One turn moves each row of this set onto another row. After a few examples, where does it send each row asked below?
saman: -4; 20; 24; -10; -14; 2; -28; -30; 28; -13; 3; 13; -25; 14; 6; 11; 10; 7; -9; -6; 14; 27; 55; 22; -14; 40
sug: 14; 30; 1; 12; 54; 19; -12; 4; 23; 1; -30; -8; -13; -23; -8; -34; 32; -19; 4; -4; -3; -5; -11; 43; -18; 41
zosa: 9; 0; 23; -6; -31; -8; 0; -1; 38; -13; -4; 0; -9; -1; 11; -17; 5; -11; -1; 2; 1; 27; 59; -2; -17; 48
bimam: 16; 35; -2; 16; 48; 19; -14; 7; 23; 5; -30; -6; -10; -24; -3; -34; 29; -24; 3; 0; -1; -4; -8; 42; -21; 43
zivek: 15; 1; 20; -35; -5; -2; -7; -10; 23; -39; -3; -6; -14; 9; -18; -6; -1; 5; -11; -6; 15; -3; 43; -12; -29; 24
dib: 31; 3; 26; -26; -28; -2; -2; -1; 29; -24; -2; 1; -19; 18; -4; -10; 7; 7; 5; -3; 14; -2; 48; 3; -39; 42
faso: 3; 33; 20; -20; -11; -2; -10; -12; 23; -4; 12; 15; -15; -16; -4; -4; 0; 6; -15; -32; -5; 42; 36; 0; -43; 28
fatim: 16; 35; -2; 19; 47; 19; -15; 6; 23; 9; -29; -7; -12; -23; -3; -31; 32; -24; 4; 0; -2; -3; -5; 43; -18; 44
gimev: 13; 29; 1; 15; 53; 20; -13; 2; 24; 7; -28; -10; -16; -23; -7; -31; 35; -20; 4; -3; -5; -4; -8; 42; -15; 42
sedo: 5; 1; 22; -29; -5; -2; -8; -17; 28; -21; 0; -11; -21; 0; -13; -2; 5; -5; -19; -19; 3; 10; 42; -22; -39; 19
Rike: 16; 26; 15; -13; -16; 2; -19; -11; 15; -2; 13; 15; -20; 6; -8; 10; 7; 17; 0; -6; 6; 27; 59; 15; -7; 46
mafi: -11; 28; 16; -8; -19; 3; -13; -4; 26; -13; 0; -1; -53; 0; 13; 6; 27; 8; -3; -4; 24; 17; 50; 1; -18; 44
Dufeb: 16; 29; 1; 13; 53; 20; -13; 4; 22; 2; -29; -8; -14; -20; -8; -31; 34; -17; 6; 0; -2; -7; -7; 44; -13; 44
Suro: 22; 4; 26; -18; -29; -1; -4; -8; 33; -2; 2; -4; -28; 13; 1; -2; 16; -3; -1; -14; 2; 10; 50; -7; -44; 40
vid: 17; 34; 2; 15; 51; 17; -22; 3; 20; 10; -26; -8; -14; -24; -2; -34; 33; -18; 1; -1; -6; -4; -9; 39; -14; 41
dabig: -1; 31; 18; -23; -14; 0; -6; 7; 22; -49; -7; 8; -37; 0; 7; -11; 9; 18; -1; 2; 39; 4; 38; 11; -25; 41
mip: 5; 4; 26; -13; -27; -10; 5; 1; 39; -23; -6; 2; -4; -10; 11; -27; -2; -13; -7; -8; 0; 30; 46; -7; -33; 41
Sovik: 14; 30; 3; 16; 50; 19; -17; 6; 26; 7; -29; -4; -15; -20; -6; -36; 32; -23; 3; -6; -4; -5; -8; 42; -20; 42
Muvam: -13; 26; 29; -19; -9; -2; -19; -29; 32; -23; 0; 15; -18; -4; 8; -4; -1; 1; -21; -26; 9; 36; 34; 12; -44; 26
Marat: -13; 18; 24; -5; -10; -12; -19; -14; 40; -14; 14; -4; -26; 16; 0; 4; 16; 6; 9; -4; 11; 6; 54; -6; -37; 39
Pufad: 17; 33; 2; 17; 52; 18; -17; 4; 23; 4; -32; -5; -11; -24; -3; -37; 33; -20; 4; -2; 0; -8; -3; 41; -15; 42
Vefel: 23; 35; 1; 15; 56; 17; -16; 7; 21; 4; -28; -10; -13; -20; 1; -32; 31; -19; 1; -4; -5; -4; -5; 40; -19; 36
malum: 20; 10; 22; -34; -10; -8; -9; -2; 13; -33; -1; 8; 3; 1; -8; -14; 11; 21; 3; 8; 13; 35; 48; 3; -30; 32
tila: 12; -3; 18; -24; -8; 0; -13; -16; 24; -17; 1; -12; -24; 13; -15; 7; 10; 1; -10; -4; 7; 2; 55; -14; -18; 29
Sok: 17; 30; 3; 14; 50; 19; -17; 7; 25; 3; -30; -3; -13; -18; -8; -37; 30; -21; 5; -3; -1; -8; -8; 46; -18; 43
Keba: 22; 7; 29; -29; -25; -4; 2; -3; 33; -21; -2; 1; -18; 5; -1; -16; 4; -1; -5; -19; 7; 8; 36; -7; -60; 32
petut: 18; 34; -3; 17; 48; 19; -15; 7; 22; 5; -30; -6; -10; -21; -4; -33; 30; -22; 5; 2; 0; -6; -5; 45; -17; 45
vog: 19; 33; 1; 14; 51; 17; -22; 4; 18; 6; -27; -7; -13; -22; -3; -35; 32; -16; 3; 3; -3; -7; -8; 41; -11; 43
tuv: -17; 23; 27; -15; -5; -16; -12; -11; 42; -30; 10; -1; -17; 5; 1; -10; 6; 4; 2; -15; 12; 8; 37; -10; -59; 28
zed: -17; 35; 21; -19; -13; -1; -3; -1; 29; -31; -4; 4; -42; -16; 13; -12; 13; 3; -14; -21; 23; 23; 28; -7; -48; 29
Sovif: -6; 20; 25; -16; -6; -14; -14; -6; 36; -41; 9; 2; -15; 18; -4; -9; 4; 15; 12; 3; 23; -5; 46; 3; -39; 38
tek: 16; 29; 2; 18; 49; 20; -18; 6; 25; 8; -29; -5; -16; -17; -7; -34; 34; -22; 5; -2; -3; -7; -5; 45; -16; 44
Zasa: 14; 2; 24; -15; -28; -9; 4; 5; 35; -32; -8; 5; -1; -1; 8; -27; -5; -5; 0; 5; 9; 19; 51; 2; -21; 47
Nagun: 19; 31; 19; -32; -9; -2; -9; -1; 14; -38; 6; 24; -2; -4; -12; -14; -14; 23; -5; -11; 17; 20; 36; 18; -28; 36
Nerip: 24; 35; 0; 16; 55; 18; -17; 7; 21; 6; -27; -10; -14; -19; 1; -30; 32; -19; 2; -2; -5; -4; -3; 40; -16; 37
Fifo: 25; 35; 1; 15; 56; 17; -17; 8; 20; 3; -28; -10; -12; -19; 1; -32; 31; -18; 3; -1; -4; -6; -4; 41; -16; 37
kob: 3; 24; 27; -27; -8; -1; -20; -21; 24; -46; -4; 21; -9; 10; 2; -8; -8; 15; -10; -5; 26; 17; 39; 29; -26; 35
keri: 8; 12; 24; -30; -9; -9; -7; -8; 18; -19; 1; 4; -2; -10; -3; -13; 15; 10; -5; -8; 1; 49; 41; -9; -46; 25
Geb: 16; 33; 2; 18; 52; 18; -17; 4; 23; 5; -32; -5; -12; -25; -2; -37; 33; -21; 3; -4; -2; -7; -3; 40; -17; 41
Pilas: 14; 7; 21; -22; -13; -6; -14; -10; 15; -7; 4; 1; -9; 2; -4; 0; 24; 14; 3; 5; 3; 44; 58; -3; -24; 35
rumit: 18; 34; 3; 12; 52; 17; -20; 4; 19; 4; -27; -6; -12; -25; -3; -38; 30; -17; 1; -1; -3; -6; -11; 40; -16; 40
Biko: 17; 33; 1; 19; 52; 19; -18; 4; 23; 6; -32; -5; -13; -24; -2; -35; 34; -20; 3; -2; -2; -7; -2; 41; -15; 42

Nerip -> Fifo
keri -> Pilas
dib -> Keba
Now these:
faso -> Rike
Sovik -> tek
saman -> kob
mafi -> dabig
Geb -> Biko
rumit -> vid
petut -> bimam
Sovif -> tuv
gimev -> Dufeb
sedo -> tila
zosa -> Zasa

